Each row is where one point has got to under a steady rotation. How many steps took it there?
The counts run from 0 to 123.
[127 162 104  89 145  95 126 171  99 208 192 171 151 138 115 120 183 115
 131 191 148 156 112 132 170 136 137 115 143  78 126 123 133 117 131 105
 138 130 146 109 120 146  87 165 145 156 128 103 153 151 129 140 124 122
 148 140 133 104 153 142  86  92 125 150 164 115 102 146 135 110] : 31
[146 130 151  74 123  98 112 162 106 114 131  95 131 109 102 184 149 122
 121 172 167 123  95 142 156 128 107 142 101 158 150  92 157 153 188 159
  95 149 135 130 152 144 136 134 118 107 176 118 150 136 209 129 118 131
 110 116 102 113 140 148 118  98 111 112 124  88 137 170 153 111] : 14
[112 162 111 121  80 106 109 156 127 160 123 110 121 105 148 151 128 129
 127 180 171 150  96 153 147 113  53 109 138 151 158 107 137 116 161 160
 143 124 163 128 166 144  97 138 165 119 130 124 131 175 139 109 135 160
 159  97 151  84 125 101  93  85 111 149 161 105  99 164 132 131] : 103
[ 84 132 138 121 105 101 151 152 133 140 148  78 132 122 138 140 164 114
 125 130 106 104 109 124 157 147 112 123 120  88 108 150 100 140 149 100
  96 153  92 131 167 177 158 180 121 130 108 132 150 146 102 111 103  93
 120 152  92 120 125 174 137 117 193 137 113  83  93 164  95  91] : 53
[141 105 141  58 125 107 134 142  95 130 145 103 153 110 124 162 160 138
 133 187 188 104 106 164 139 106  66 137 149 129 155  91 114 152 134 120
 126 124  90 144 127 122 142 132  90  84 159 118 120 148 173 139 127 150
  96 112 123 138 104 152 123 125  97 115  99 114 135 186 141  74] : 12
[135  91 145 114 131 113 146 105 104 154 109 111 127 133 135 194 169 113
  83 158 114 164  95 121 172 124 117 113  94 128 126 109 128 152 110 142
 125 161 101 102 157 191 114 162 103  97 113 110 170 157 173 121 110 135
 126 121 111 133 176 154 138  66  95 135  93 114 138 163  91 153] : 1
[161 105 131  75 149  82 163  92 108 137 115 136 138 147 122 160 153 110
 131 194 136 138 132 135 150 131 166 119 129 135 137  60 106 160 178 122
 147 130 131 132 154 144 113  72 129 125 158 111 168 155 133 111 127 137
 122 178  80 139 142 139 114  85 147 109 138  89 125 123 101  81] : 7
[102 116 122  97 107 131 129 142 100 147 162  93 154 111 136 118 171 112
 112 193 149 101  95 143 128 139  87 116 109 146 158 127 152 129 130  78
  79 125 112  84 167 161 147 119 125 166 139 152 147 136 160 162 112 143
 122 155 106 108 163 184 128  94  96 137 114  78 116 163 139 143] : 27
[ 56 131 153 154 125 117 159 129 133 166 141 142 139  98 173 147 166 102
 106 164 144 166 101 143 173  94 135 127 112  84 131 109 101 144 117 109
 152 154 100 101 113 182 110 171  91 138  68 120 143 157 111 143 100 111
 154 151 117 110 123 142 124 110  94 128 107 178 121 144 144 168] : 57
[ 70 132 136 149 105 105 166 146 130 138 164  91 143  80 167 125 131 134
 144 143 120 109  94 142 142 123  63 104 151 110 124 139 106 138 121  95
 126 145  95 133 150 154 141 158 136 149  96 154 118 147  86 122  96 112
 166 130 136  89  98 152 135 125 178 174 108  98  72 156 116  73] : 51
[ 64 125 153 149 136 102 151 123 108 167 151 134 160  95 169 122 180 115
 116 155 130 148  93 167 147  90 133 139 113  97 143  98 112 140 133  92
 164 149  78 113 118 163  97 152  73 145  64 138 127 148  99 132  95 107
 152 161 110 117 117 154 127 106  88 140 101 163 125 132 153 142] : 58
[115 147 113 101 121 142 126 171 108 161 162 133 155 122 126 125 160 130
  95 200 133 157 118 119 167 130 105 111 101 101 128 120 147 136 152  96
  80 131 155 111 122 162 123 150 164 206 168 136 155 143 171 154 111 126
 137 159 106  91 145 158 126 108 117 168 164 101  90 144 152 129] : 29
[143 122 121 111 174  78 162 141 116 170 156 147 121 101 119 122 139  86
 156 185 140 128  61 169 134 123 115 106 167 173 165  83 133 145 125 132
 126 123 116  97 138 125  94 130 148 137 120 104 140 120 159 131 113 154
 185 100 134 114 137 152 113 117  98 140 138 125  67 150 141  79] : 18
[ 94 152 135 117  94  90 147 136 122 183 148 114 117 113 115 147 152 117
 155 156 185 124 140 161 105 133 111 117 143 121 134 113 102 146 164  91
  84 148 140 107 173 159 140 147 117 103 147 132 120 133 106 136 162 115
 129 152  73  78 171 149 108 122 139  96 132  77 104 154 122 139] : 40
[105 140 121 121 119  91 134 107 126 156 147  78 143 108 105 100 154 103
 142 152 141 100  76 164 119 132  67 106 165 162 152 132 119 131 148 103
  87 120 121 113 197 164 132 147 137 135 125 140 126 129 143 120 127 164
 129 123 112  97 148 163 123 104 136 174 149  89  80 159 124  72] : 106
[ 74 119 145 152 154  94  97 124 116 169 113 144 166  76 121 149 122 152
 117 134 193 165 141 123 159 107 107 110 122  92 129 102 105 170 157 105
 148 163 127 135 127 165 108 163 127 141 130 124 136 124 125 164  85 104
 120 128  97 119  92 148 137  94 147 148 117 158  55 173 136 105] : 123
[122 119  95 123 151  88 116 129 102 229 159 156 158 154 109 114 172 123
 135 145 167 137  96 154 152 133 117  92 137 103 150 133 152 134 155  90
 134 143 114 109 158 127  69 126 119 109 118 121 153 143 105 113 109 162
 108 147 124 103 161 158  77  78 134 123 124 107 120 146 128 133] : 33
[167 135 114  89 151 126 125 135 136 147 114 108 123 126 130 115 129  78
 133 169 131 124  86 120 158 136 106  98 120 144 143 102 139 141 171 116
  97 129 134 122 180 116 116  78 163 133 149 100 163 131 134 124  73 172
 106 133 113 134  98 178 125 108 162 113 134 112  62 186 112  98] : 21
[110  71 146 119 137 123 168 119 132 115 131 115 167 104 172 162 113  91
  97 192 121 131 101 128 165 124  99 105 107 180 145 101 125 155 117 113
 111 134  96 102 150 167 165 130 134 168 150 109 145 138 192 140  97 148
 171 142 118 104 106 172 125 126 106 157 134 109 144 151 144 146] : 82
[ 72 144 125 144 141 132 136 150 116 185 167 137 131 108 132 125 131 129
 139 157 166 151 122 158 147 107  85 128 133 100 142 105 125 148 178 107
  75 157 125 128 109 156  95 181 117 141 169 125 107 133 124 160 131 137
 145 108  97  95  90 154 135 146 128 118 137 174  64 173 138 146] : 43
[100 139 115 123 122 115 130 133 163 157 141 117 140 118 124 118 145  91
 109 182 141 155 117 108 191 136 117 110 133 122 114 119 109 129 168 129
  92 131 157 110 175 170 134 181 169 164 142  85 147 131 131 148 102 149
 118 140  95 119  99 142 129 102 167 152 185 152  74 178 100 121] : 109
[158 136 115 108 180  83 158 130 113 158 144 127 135 110 111 102 149  89
 158 170 131 111  55 171 133 132 116  94 158 167 166  98 126 143 139 112
 111 120 103 106 157 125 102 108 141 131 124 107 141 111 143 127 100 159
 164 114 125 121 114 176 112 117 120 124 130 107  62 162 133  65] : 19
[113 157 128  97 112  91 128 153  82 171 186 128 137 124 108 148 201 130
 133 178 141 146 116 126 128 127 111 108 151  70 117 125 116 120 139 119
 148 159 139 122 143 163 116 177 122 122 109 151 118 156 109 138 122 115
 130 125 114  95 162  88 115  94 175 168 141  69 108 142 111 100] : 118
[106 150 104 126 110  88 138 124 120 162 150  88 137 101 119 110 154 113
 144 161 149 109  76 179 114 122  58 103 171 164 161 120 113 111 131 122
 113 115 133 118 187 156 126 153 135 123 107 138 123 135 139 120 137 157
 152 112 128  95 150 137 107  96 116 168 142  95  87 156 123  94] : 105
[ 83 147 110 120 117 100 121 148 159 165 146 135 138 120 138 114 169  95
 103 188 161 149 106 111 184 125 127 111 151 108 121 111 107 117 145 119
 121 128 149  89 172 151 132 185 164 152 115  79 150 136 121 151 104 151
 124 138 102 117  91 117 108 108 157 135 179 171  91 179 100 133] : 110
[110 115 124 132 142  90 127 109  83 196 165 127 138 131  82 151 176 122
 126 126 150 154 113 124 129 130 109  86 148  99 124 138 130 151 135 104
 113 183 111 107 167 174 106 179 106  86 120 152 135 127 107 149 124 137
 115 113  89 102 177 144 122  74 174 136 110 100 106 143 107 143] : 120
[136 103 128 103 170 115 176 170 116 122 142 130 159 105 142 140 154  92
 100 222 118 141  99 129 166 124 126 109 110 125 135 108 105 136 121 125
 143 117 103 122 112 152 154 151 138 182 131  93 163 140 180 129 107 128
 157 153 133 116  96 157 117 142  99 161 149 118 125 147 147  72] : 84
[138 132 144  90 175  80 138  90 104 136 117 136 166  94 126 144 164 127
 119 183 130 146 111 155 166 109 147 142 131 125 156  68 100 167 144 114
 170 108 114 134 132 155 100 104 122 165 115 121 158 135 158 124  97 112
 125 159 104 146 129 144 121  94 100 159 130 119 109 124 134  51] : 5
[171 103 124 103 147 147 162 124 110 173 109 131 118 156 126 165 160  78
 111 193 123 182  95 118 146 116 103  67  97 120 138 103 132 143 138 126
 141 146 125 123 137 127  98 103 116 106 118  93 163 162 132 110 102 190
 117 144 133 105 149 140 104  81 107 127 121 103 150 169 124 157] : 88
[118 156 125  72  89 117 119 159 138 162 141 117 126 108 180 138 149 110
 126 195 175 114  91 124 168 126  94 115 145 122 135 101 121 106 105 114
 144 101 150 100 170 127 153 114 164 114  84 100 143 173 123 164 102 151
 134 130 141 119 110 130  99  93 120 132 149 126 109 200 111 139] : 24
[157  93 126  84 134 113 171  98 111 144 114 153 127 149 137 179 122 111
 133 215 150 155 134 118 158 123 141 102 133 135 134  54 113 153 174 125
 145 140 140 118 149 126 106  70 132 106 160  97 156 162 128 122 119 156
 130 158  79 118 146 131 123  89 148 110 126  88 120 131  94 116] : 8
[104  89 138 118 160 118 172 150 127 111 144 136 170  94 160 160 128  96
 102 210 124 143  99 131 178 125 102 106 110 160 134 109 111 148 118 110
 127 127 100 105 109 154 157 138 146 194 137 105 150 140 187 142 101 133
 164 145 128 105  93 167 134 133  97 165 139 124 128 145 152 111] : 83
[ 98 168 148  86  83  78 133 149 116 171 143 109 133 105 122 164 157 136
 155 152 196 120 138 163 105 133 106 120 146 107 137 112  93 142 159  95
 112 126 149 134 168 146 152 145 125 110 129 129 120 136 106 137 147 100
 127 162  81  79 157 135  99 113 151 116 153  72 113 154 136 102] : 39
[137  72 131  81 127 131 170 115 102 149 138 145 141 123 143 179 119 135
 140 209 187 131 133 141 157  96  72  97 172 119 140  68 100 145 127 118
 149 139 125 134 109 105 123 114 120  89 157 108 123 178 136 140 127 173
 135 120 121 122 110 130 127 119 112 126 105 133 122 166 107 110] : 10
[134 146 138 104 139  92 141 150 126 144 141 143 114  99 119 175 119  99
 129 177 161 149  90 140 160 117 109 122 121 176 148  76 148 153 154 167
 113 144 158 102 137 143 109 144 153 137 148  99 153 134 198 136 127 137
 178  91 117  85 154 120 105 111  98 129 156 109 110 161 145 134] : 16
[154 126 144  76 159  74 150 100 106 140 109 132 159 120 116 150 161 124
 125 183 127 145 111 141 149 127 168 134 132 127 148  59  99 161 160 119
 171 119 121 128 151 148 107  83 119 141 131 112 156 144 149 106 109 115
 129 175  88 146 138 144 121  92 128 133 130  97 118 116 119  59] : 6
[ 74 137 132 144 115 129 163 133 118 188 154 132 125 110 123 141 122 126
 147 160 171 154 133 152 126 118  84 116 133 122 138 103 117 156 168  96
  61 170 129 122 131 162 117 177 120 134 172 128 121 126 121 153 142 141
 140 111  77  79 131 158 137 142 121 111 121 147  76 168 135 167] : 42
[145 132 142  99 115 154 177 118 117 119 121  98 118 120 173 145 117 116
 133 172  83 152  96 134 176  94  72 115 117 133 127  70 115 154 166 126
 125 131 118 167 127 154  97 103 137 112 145 113 130 168 151  97  83 153
 167  98 128 138  82 148 149 143 136 151 125 132  89 178 108  90] : 76
[110 113 100 121 169 100 147 144 103 188 147 162 148 125 133 148 141 115
 133 213 181 153 146 165 139 131  97  98 158 150 152  85 100 140 133 100
 123 128 129 120 121 142 121 153 138 131 173 102 117 140 141 169 170 159
 163 124 111 116 100 148 109 142  99 126 151 143 105 168 126 125] : 97
[ 88 107 135 161 152 101  97  98 103 177 120 141 166  93 112 156 121 144
 110 126 176 172 136 118 152 116  87  94 122 102 126 123 120 167 148 104
 132 182 121 118 132 167 103 171 119 133 140 135 148 115 127 164  95 124
 111 123  90 106 117 152 144  91 161 154 107 144  74 173 126 137] : 122
[137 118 138 142 134 135 192 109 114 142 104  98 106 128 146 144 127 100
 145 163  99 149  82 157 131 104 108 113 116 163 155  68 123 156 172 116
 100 156  89 145 143 151  88  88 105 104 142 124 129 150 139  88 119 159
 174 117 109 119 125 170 146 138 113 113  96 113  90 138 126 109] : 74
[105 158 135 102  91 100 108 147 114 172 123 118 170  83 140 155 123 162
 143 160 202 135 138 145 135 108  66 105 137  84 133 109  99 150 168  95
 150 125 155 159 141 130 141 122 147 149 125 136 128 139 104 128 104 123
  96 160 121  77 101 119 104  94 153 144 150 102  83 172 151  98] : 37
[107  97 155  98 138  84 178 112  92 168 151 134 155 117 150 188 150 131
 146 145 135 129 136 145 143 111  98 109 171  93 112 102  88 164 115  94
 157 161  83 149 118 163 120 150  90  61 111 132 124 155 108 127 127 125
 148 122 111 122 120 134 106 125 155 132  86 105 139 147 104 108] : 65
[127 126 140 134 152  98 197 122 114 149 109 110  91 123 141 143 140  91
 158 172 108 145  86 170 119 109 135 120 118 170 164  69 109 154 165 126
 125 152  92 129 147 158 102 101  91  91 118 116 138 148 130  93 139 137
 187 134 107 116 139 160 127 133 100 107  95 104 109 121 128 100] : 73
[ 78 109 115 149 121 132 106 135 121 145 156  94 148 117 140 103 183 111
 101 191 165 133  90 137 125 117  97 104 104 129 166 115 144 122 175  95
 115 157 106 100 168 135 116 108 103 161 129 157 134 146  97 146  84 165
 106 170 107  94 113 138 130  81 144 128 125 103 120 128 151 152] : 114
[168 120 119  89 171 109 178 175 108 149 130 130 122 162 123 141 205  69
 127 203 105 151  83 126 151 138 145 103 102 108 135 106 116 118 143 124
 139 128 102 118 148 139 131 133 114 126 119  89 161 152 146 100 112 140
 129 170 133 129 128 159  93 112 120 123 144  91 141 141 127  89] : 86
[ 81 134 154 149 144 108 147 119 108 154 139 113 161 107 156 116 196 119
 113 160 105 149  98 169 137 100 149 138 100  90 153 100 118 149 165  86
 151 145  80 120 129 174  94 109  68 150  84 155 144 143 100 119  90 111
 141 170 108 130 124 157 127 103 111 138 100 130 129 112 162 113] : 59
